Rotation paths and how fast each direction turns (deg/step):
Each turn is a multiple of 5 degrees from 10 to 175, or 0.
Each row of a path follows its step; steps can be skipped.

step 0: [  0  18   1  -7   1 -10  13  -5   9   3  13 -17   2  -5  14   1  10  -3
 -15   5  -4  -6   3  -1   3  22  -9  -7  -7   9  -3   6 -10  -8 -12  -1
   9  -9  -7  -3  25   2 -20  10  11  17   5   1  17  10   1  -5  -3  -3
  -3  -1  -2   5]
step 1: [ 11   6 -11   3   5   1  11   4  -2  21  -9 -10  11   8   6  -1  16   4
 -25  13   0 -11  -3   7  16  -4 -19  11   7  -3   0  14   3   6   7   5
  -1  -6 -14   0  10 -11   3  -7 -17  15   6   3  -3  12  -7  -1   4  -6
   6   2  -6   6]
step 2: [ -4  12  -4  11  -6 -12  -2 -12 -16  18   7   6   5  11  -2  -5  12   7
   5 -12   2  -8  -4  10   2   2  -9   4  20  -5   3 -12 -15   1  17 -14
 -12 -11 -12  23  -5   3   8  -7 -14   8   7  -6   4 -12   7   0   3  -4
   8  -6   1  -2]
step 3: [-18  21  -5 -17  -3 -19   0  -7   1 -12  16  -5   4   2   7   8  -2   5
  -3  -5  -2 -14   3  14 -15  13   0  -8   1 -18   9 -14  -2  -6   4  -4
   8   6  -7   9   9 -12  -8   4 -13  -7   0  11   2 -19  -1 -11   8  -1
   1   3  -3  -8]
step 4: [ -4  -2   0 -16 -10   0  20 -19  20  -3  -3   2   3   2  -3   6  -7   4
 -23  23   5  -7   1  10   0   7 -18  -7  -5 -14  10   4  -9  22 -11  -6
  12   2  -1  -1  -7   1  -9  -7  -8  -1   3   4  -1  -2  -4   3   5   9
  -4 -12  -8  -3]
step 5: [ -4   5  -9   4  -6   4  -1 -11  10  -1  10 -18   5  -8  14   1   8   6
  -6  14   6  -1  -1  -2   2  -4 -22   6   1   4 -22 -11 -22  10  -8 -11
  -4 -25   5   8  -8  12  12  -3  -4   0  12  -4   4  11   1   6  10   1
 -10   2   3  11]
step 7: [ 14   7  -9   1   9  -8  11   0  -6  -1  -5   0  -5   4 -13 -18   1   8
 -14   0  13 -12  10  18  12  14  -8  -1  -9 -17   1  15  -9   4   9   4
   2   7  -9  13   0  -6  -8  10 -21  19   0   9   0  -3   7  -5  -2  -8
   4   8  -7   8]
step 8: [  0  16  21  -5  -3  -7   1 -10   0   3  11  -2  -3  11 -14   5   1  -1
 -16   4  11  -8   6   6   1  -3 -12  -2  11   3  -7  -7 -16   8  10  -9
 -10 -12 -18  27   8  -6  -8  -7  -1  -1 -11   0   3 -12  -5   2  -3   1
  -1  -5   6  23]
step 9: [ -4  11 -10  -6   1  -5  -2 -10  13  -5  10  -7   7  -4  -1  20  10 -13
 -24   7 -16  -8   1   8 -14  -4  -2   2  13   6  -4 -13  -2  -3   5 -14
   1 -10 -11   5   4  -8  -2   0  -1  -6  -2   7  10  -6  -1  -3  17   1
   5   5 -27 -13]
[-1  1 -1 -5  0 -3 -2  2  2  3 -1  0  4  4 -2 -4  1  2  1 -1 -3  4  3 -3
  0  3 -5 -1 -2  1  3  4 -1  1  1  2  0  1  3  3  0  4 -4  3 -1 -3 -4  3
  1  0  1 -5 -3  6 -3  3 -1 -1]
100
[ 1 -2 -4 -1  1  1  3  2  1  0  1 -1  1  1  2  3  1 -1 -5  0  1 -1 -4  0
  5 -3 -3  1  1  3  5  0  5  1  2  2  0  1  0  0  0 -8  1  2  3 -7 -4  1
 -5 -2  4  0  0  1 -1 -3  1 -4]
140
[ 0 -2 -2 -6 -2 -2  1 -5 -1 -6  1  3  1  0 -3 -2 -1  3  1  1  1  0 -1  1
  6  0  3 -2  0  0  0  2  1 -4  1 -1  0  2  2 -1  4 -2 -3  3  2  4  6  0
  0 -2 -2 -3 -2 -2 -7 -1  1  1]
100

step 0: [ 14   4  14 -12   5   4   0   8 -18  14  -9   8   9   4   3  -7  12   3
  -8  -1 -14  -4  -4  11   4  10 -17   3  -5   1  -5   7 -20 -10  -5 -16
 -17 -10  -4  11  -3   1   2  27 -14   2  16  -8   2  -3  10   9  -7   7
  -5   5   0 -16]
step 1: [ 10  13   9   3  -8 -10  -2   4  -1  10  -6   5 -11 -14  -3   7   7  10
  16   3   2  -4   5 -10  -5   1   4  -7   7  -2 -10   5  -7  -7   2  10
   3  -1 -10   4  38  21   3  15   3   3  -7 -16   4  22  -4  -3  17   5
   2  -5  14   3]
step 2: [  9   0   4   4 -21   3 -14 -10  12   6  -9   6   7  29 -10   7   0   1
  10  -7  -6  -4 -21  13   1   0  -2   3  -7 -11 -14   1  -4   3 -16 -10
  -4  -5   0  -4   3  10  -6  11  -1  -7 -23  -4   5  -3  16  11  -5  -5
 -19 -10 -11   0]
step 4: [  0  15   0  -1 -10   7 -12   9   8  -5   1  12   4  19 -11  -5  26  10
  17  -2 -10   3  -8 -18  -9  -4  -4 -12   1  -8  -8  -1   6  -6   9 -12
   7  -7  14   6   7  -7  19   2  -2   8  13   2  14  -3  -3  16  -6  -2
  14 -13 -14 -10]
step 5: [-10  -6   1  -4   0  -1   8 -12   7  -9 -28  -2 -14   0 -12 -12  -2  -6
   0  -3  -8   7  -4  -6  -8 -19  -3   7  -4  15  -8  11   3  12 -15  16
  -4  -8   9  17   1  19  -2   1 -10  -2  -2   8  16   8  -1  -3   7   8
  11 -23   3  12]
step 6: [  2   3 -11   5   9  17  -4   8 -20  -7   8   9   1   8  -1 -16  -5 -19
  -4  -6  -7  -6 -17  -1   4  -3  -5 -16 -19  -6 -15  -4 -21  -1 -10 -16
   7   2  -4   0  -2   5  -3   7   8  11   6 -14   3 -16   2   3   2  13
  13 -15  -8   9]
step 7: [  3   5  -9   6 -10   4  -4  -1  -8  -3  -4 -12 -21  -4   0 -10   9  -6
  -7  -4   4   2  -6   1   2  -2 -20  11  16  25  -6  -1  -5  -2  14   1
   6  -7  12 -11  22  -3  13   1  10   7  -1  -2  -9  11 -12  -9  -3  -7
  -2 -28  16   6]
step 8: [ -7  -7   6   5  -3  -6  -3 -10   3 -12   0  14   0   8   9 -14  -2  17
 -12  -6 -11  -6 -10   3   2  -5  -9   5  -9   5  -3  -6 -28  -4 -12 -13
 -16   8  26   1   2  -1   1  28  -6   7   7   5  -5   7  14   8 -10   3
   0   1   0 -16]
step 9: [ -9   1   4   4  11 -23   4  21  -3  13 -21  -4  -8  -8  -6 -12   6   6
  -3   0  -2   2   7  12   3  10  -3   0   1   1 -18  -1  -6 -16   7  10
   8   8   2 -10  10  21  -2   4  -1   2   1 -27   3  13   6  -6   5  21
   5  -5   8   1]
[ 4 -1  0 -2 -2  3  3  1 -6  3  2  1  1  1 -4 -5 -3  2  1 -2  1  2  0  0
  1  3  4 -1 -4  2  4  1 -1 -2  2  5  3  1  2  1 -4 -1 -4  2 -3  0  2 -5
 -1  1  6  0 -2  0  2  1  1  4]
125
